128 stands for zero in the data rows.
Some points, one per row:
tensor([145, 160, 148, 119, 140, 144, 109, 135, 152, 102, 146, 107, 113,
        104, 140, 131, 108, 145, 136, 130, 127, 157, 148, 114, 155, 146,
        142,  96, 119, 119, 156])
tensor([ 87, 150, 123, 137, 132, 159, 105,  96, 121, 127, 129,  31, 133,
        134, 140, 117, 130,  79, 171, 163,  84,  84, 148, 148,  96,  90,
         79, 151, 157, 108,  84])
tensor([124, 134, 104, 138, 121, 126, 116, 151, 144, 137, 100, 179, 119,
         95,  96, 121, 131,  94, 181, 145,  73, 105, 110, 149, 117,  78,
        132, 141, 164, 141, 120])
tensor([ 91, 104, 137, 150, 133, 158, 107, 122, 116, 152, 137,  89, 113,
        158, 114, 135, 136, 147,  84,  75, 168, 150, 108, 132, 152, 184,
        109, 144, 112,  99, 154])
tensor([110, 145, 147, 109, 160,  91, 141, 157, 152, 140, 121, 193, 138,
        108, 126, 134,  90, 153, 105, 109, 139, 155, 128, 105, 118, 116,
        141, 134, 153, 132, 159])
tensor([139, 103, 135, 109, 100, 145, 119, 145, 112, 127, 115, 104, 117,
        158, 131, 107, 109, 147, 110,  93, 168, 158, 116, 151, 151, 147,
        112, 137, 116, 121, 168])
tensor([ 89, 129, 180, 132, 120, 130, 124, 109, 136, 147, 150,  86, 168,
        150, 124,  86, 125, 108, 171, 154, 138, 132, 155, 109,  92,  95,
        110, 134, 137, 132, 115])
tensor([165, 122,  83, 183, 126, 156, 113, 129,  93, 100, 155,  89,  99,
        152,  94, 129, 112, 136, 112,  98, 156, 140, 149, 129, 138, 150,
        150, 106, 105,  93, 127])
tensor([131, 129, 114, 120, 112, 163,  90, 139, 113, 140, 123,  61, 115,
        124, 146, 151, 155, 120, 127, 110, 101, 124, 109, 121,  95, 147,
        146, 126, 155, 138, 105])
tensor([107, 162, 142, 163, 135, 149,  85, 107, 147, 125, 162,  37, 144,
        131, 108, 143, 130, 108, 158, 125, 140, 139, 109, 150, 123, 151,
        108, 154, 150, 144, 143])
tensor([154, 147,  78, 160, 146, 129,  93, 118,  86, 137,  86, 133, 114,
        111,  79, 176, 121, 137, 124, 127,  98, 128, 114, 139,  98, 128,
        109, 119, 148, 136, 134])
tensor([163, 141, 113, 104, 148, 127, 108, 111, 124, 141, 108, 161, 150,
        145, 149, 147, 102, 172,  91,  85, 150, 138, 130, 109, 160, 205,
        130,  91, 146, 146, 143])
Then 16 other points, each followed by its number:
tensor([103, 112, 128, 145, 141, 154, 118, 114, 136, 141, 160, 127, 146,
        154, 139, 120, 143, 110, 134, 107, 128, 139, 112, 152, 134, 151,
        133, 146, 115, 136, 125]) 0
tensor([184, 141, 100,  92, 157,  91, 153, 164,  85, 133, 103, 208,  97,
         89,  91, 162, 120, 148,  98, 138, 147, 121, 150, 124, 133, 123,
        168, 116, 110, 146, 157]) 1
tensor([135, 109, 107, 116, 143, 146, 105, 125, 134, 124, 124, 157, 138,
        120, 116, 136, 163, 122, 179, 198, 116, 116, 149, 108, 109,  54,
         98, 104, 117, 150, 112]) 2
tensor([146, 131, 105, 152, 129, 121, 127,  99, 108, 134, 115,  56, 113,
        150,  95, 147, 125, 101, 196, 173, 104, 116, 127, 102, 102,  78,
         94, 150, 112, 138, 130]) 3
tensor([ 98, 130, 130, 186, 115, 164,  83, 127, 158, 120, 139,  67, 140,
        148,  89, 148, 117, 132,  97, 110, 141, 170, 114, 114, 136, 194,
        118, 133, 134, 124, 165]) 4
tensor([165, 163,  94, 145, 116, 153, 114, 110,  66, 108, 111, 172, 128,
         93,  90, 164, 165, 111, 157, 182, 120,  85, 153, 155, 107,  44,
         79, 105, 135, 117,  92]) 5
tensor([124, 112,  96, 143, 121, 158, 145, 118, 126, 102, 151, 140, 138,
        130, 143, 107, 113, 138, 108, 128, 128, 110, 136, 164, 137, 143,
        150, 106, 140, 138, 110]) 6
tensor([113, 129, 142, 149, 138, 158,  97, 141, 104, 132, 106, 100, 118,
        130, 134, 153, 157, 120, 163,  94, 128,  98, 154, 131,  95, 149,
        124, 122, 108, 123, 129]) 7
tensor([152, 117, 128, 159, 138, 146,  94, 121, 129, 116, 127, 138, 108,
         92,  93, 156, 133, 140, 126,  99, 117, 120, 121, 140, 112, 156,
        114, 132, 141, 136, 141]) 8
tensor([102, 105, 167, 123, 127, 167, 118, 133, 170, 159, 116,  76, 127,
        143, 133, 146, 154, 122, 121, 119, 123, 127, 135, 135, 148, 138,
        156, 152, 110, 113, 116]) 9
tensor([114, 141, 127, 179, 106, 187, 120, 106, 124, 133, 127,  42, 115,
        156, 124, 111, 169,  97, 140, 152, 164, 144, 146, 100, 120, 126,
        102, 114, 121, 134, 113]) 10
tensor([124, 107, 160, 100, 123,  80, 204, 142, 166, 141, 153, 204, 132,
        145, 199,  88, 119, 158,  86,  60, 147, 125, 102, 108, 153, 170,
        165, 133, 129,  97, 156]) 11
tensor([129, 129, 163, 106, 129, 103, 182, 142, 112, 138, 122, 162, 133,
        139, 135, 113, 133, 134,  88,  67, 130, 117, 107,  93, 151, 158,
        148,  98, 140, 106, 148]) 12
tensor([122, 132, 101, 142, 149, 108, 110, 144, 159, 138, 113, 124, 131,
        108, 114, 133,  95, 119, 134, 108, 157, 149, 121, 116, 172, 126,
        132,  90, 101, 142, 151]) 13
tensor([127, 116, 128, 141, 138, 148, 118, 125, 152, 148, 150,  80, 124,
        145, 136, 122, 119,  94, 105, 130, 110, 136, 127, 150, 124, 113,
        143, 136, 137, 153, 144]) 14
tensor([118, 121, 150,  74, 103, 138, 184, 134, 144, 138, 155, 132, 144,
        118, 147, 128, 146, 146, 107, 102, 150, 114, 123, 109, 150, 151,
        116, 117, 139, 134, 157]) 15
Which two of these numbered points are nearest to each point below, looking only along the 6 directions in which the first points spread most? Their numbers follow each, nearest first.
tensor([141, 151, 110, 131, 134, 121, 175, 164, 112, 102, 144, 165, 138,
        145, 135, 125,  87, 139, 115, 126, 132, 107, 118, 133, 156, 131,
        144, 139, 102, 149, 123]) > 13 6
tensor([221, 153,  87,  87, 180,  84, 150, 157,  75,  89,  89, 246,  71,
        121,  91, 151, 104, 137, 106, 142,  99, 132, 108, 107, 162, 119,
        154, 115, 125, 102, 129]) > 1 13
tensor([139, 109, 137, 115, 127,  91, 162, 162, 147, 117,  98, 190, 116,
         97, 119, 104, 138, 107, 148, 139, 119, 105, 143, 104,  88,  79,
        134, 132, 130, 112, 137]) > 2 6
tensor([102,  87, 159,  77, 109, 111, 204, 138, 144, 157, 159, 180, 128,
        159, 157,  74,  80, 176,  88,  67, 190, 138, 110, 153, 160, 190,
        153, 107,  85,  93, 188]) > 11 12
tensor([130, 135, 142,  96, 124, 127, 147, 122, 149, 104, 116, 198, 134,
        136, 173, 112,  99, 166,  75,  88, 156, 117, 150, 137, 123, 172,
        130, 105,  93, 112, 112]) > 12 15
tensor([178, 142,  93, 200, 122, 175,  68, 124,  89, 108, 120,  60, 104,
        104,  81, 162, 165,  77, 200, 190, 101, 125, 151, 148, 119,  53,
         76, 134, 134, 167, 107]) > 3 5
tensor([106, 105, 134, 163, 118, 145, 101, 123, 112, 108, 116, 106, 131,
        154, 104, 112, 136, 147, 128,  97, 134, 119, 110, 120, 160, 168,
        114,  97,  93, 115, 165]) > 0 6
tensor([142, 147, 122, 111, 123, 116, 162, 108, 137, 112, 120, 157, 113,
        113, 108, 153, 110, 109, 151, 176, 115, 139, 115, 149, 118, 111,
        156, 128, 157, 140, 118]) > 2 6
tensor([175, 120,  62, 159, 109, 152,  80, 126,  75,  80, 107, 150,  78,
        138, 106, 170, 170, 126, 203, 158, 106, 105, 131, 133,  70,  39,
        132, 123, 140, 137,  86]) > 5 2
tensor([162, 127,  89, 127, 125, 142, 116, 117, 133, 136, 103, 150, 135,
         98, 148, 156, 150,  87, 152, 152, 100,  97, 154, 100, 132,  73,
        144, 157, 128, 160, 139]) > 2 5
tensor([142, 139, 112, 168, 157, 148, 108, 136,  91, 141, 104, 116, 118,
        135,  92, 171, 141, 127, 125, 140, 151, 112, 104, 141, 145, 111,
        128, 151, 152, 157, 141]) > 8 7
tensor([141, 135, 141, 139, 120, 164,  77,  82, 118, 104, 101, 101, 100,
        102, 102, 124, 123, 152, 110, 133, 106, 149, 129, 150, 147,  83,
        122, 136, 149, 139, 127]) > 7 14
tensor([162, 146,  51, 109, 132, 102, 120, 125,  88, 113, 132, 169,  78,
         80, 125, 146, 125, 146, 155, 159, 128, 114, 107, 103, 139, 131,
        121, 132, 112, 156, 143]) > 8 1
tensor([127, 130, 126, 161, 119, 135, 120, 122, 157, 125, 128,  72, 137,
        159, 144, 124, 123, 107, 129, 158, 149, 121, 155, 130, 105, 132,
        102, 146, 149, 147, 104]) > 14 9
tensor([ 36,  87, 200,  90, 123,  83, 216, 171, 178, 187, 136, 162, 180,
        176, 189,  55, 106, 138, 119,  64, 156, 140,  99, 106, 157, 162,
        146, 104,  93, 132, 134]) > 11 15
tensor([110,  87, 141,  70, 116,  80, 193, 124, 133, 135, 123, 185, 171,
        128, 174,  95, 106, 124, 132,  92, 155, 161, 129, 138, 145, 128,
        141, 142, 150, 112, 159]) > 11 12
tensor([129,  87, 138,  67, 125,  64, 172, 141, 161, 120, 125, 202, 133,
        148, 149, 140, 118, 154, 133, 135, 101, 168, 130, 131, 148, 178,
        158, 110,  97, 139, 127]) > 12 11
